In the data rows, zero lies at 7.5, halfway between 7 and 8.
Here are some numbered points:
(11 8 9 10 8 11 10 8 12 10 12 9) 0
(11 8 9 8 10 11 12 8 10 10 12 9) 1
(10 9 10 9 11 12 12 8 10 8 11 8) 2
(11 12 12 10 11 8 10 9 8 9 10 8) 3
(9 11 8 8 8 9 12 11 10 10 10 12) 4
(12 8 10 10 8 11 8 12 10 9 11 9) 5
(9 8 8 9 10 10 8 12 11 11 10 12) 6
(10 11 8 9 12 10 8 9 11 8 10 12) 7
(9 8 9 12 11 10 8 8 10 12 10 11) 8
(11 12 8 9 8 10 12 8 11 10 10 9) 9
(9 8 9 12 10 10 8 8 11 12 10 11) 10
(9 12 9 8 10 10 12 8 11 10 11 8) 11
(12 8 12 11 8 10 9 10 10 11 9 8) 12
(8 10 8 11 12 10 8 10 9 12 9 11) 13
(10 8 9 9 12 10 8 12 10 8 11 11) 14
(10 8 9 12 12 11 9 8 10 11 10 8) 15
(10 8 12 9 8 10 10 8 11 12 11 9) 16
(10 11 9 8 9 11 8 12 10 8 10 12) 17
(9 11 8 10 12 10 8 8 10 9 11 12) 18
(10 8 9 8 9 10 12 12 11 8 10 11) 19
(10 12 8 9 8 12 10 9 11 10 11 8) 20
(9 11 8 10 8 10 12 10 12 9 11 8) 21
(10 10 12 10 8 12 9 8 11 9 11 8) 22
(11 12 12 10 8 9 9 11 10 8 10 8) 23
(10 12 12 10 8 9 9 8 11 10 11 8) 24
Which two points above are nearest to each new point? Their numbers follow each, nearest first.
(12 8 10 9 8 11 10 9 11 10 12 8) 0 1
(10 8 10 10 11 12 9 8 12 8 11 9) 2 0
(10 12 11 10 12 11 9 8 10 8 9 8) 3 2
(9 8 11 12 11 10 9 8 10 12 10 8) 15 8
(10 11 8 8 9 10 12 11 9 8 10 12) 4 19
(9 8 8 9 11 10 12 12 10 8 11 10) 19 14
(11 8 10 8 12 10 12 9 11 8 10 9) 2 1
(10 8 8 9 10 11 9 12 11 8 10 12) 14 6
(11 8 9 10 8 12 10 8 11 10 12 9) 0 1
(10 9 9 10 8 11 8 12 10 8 11 12) 17 5
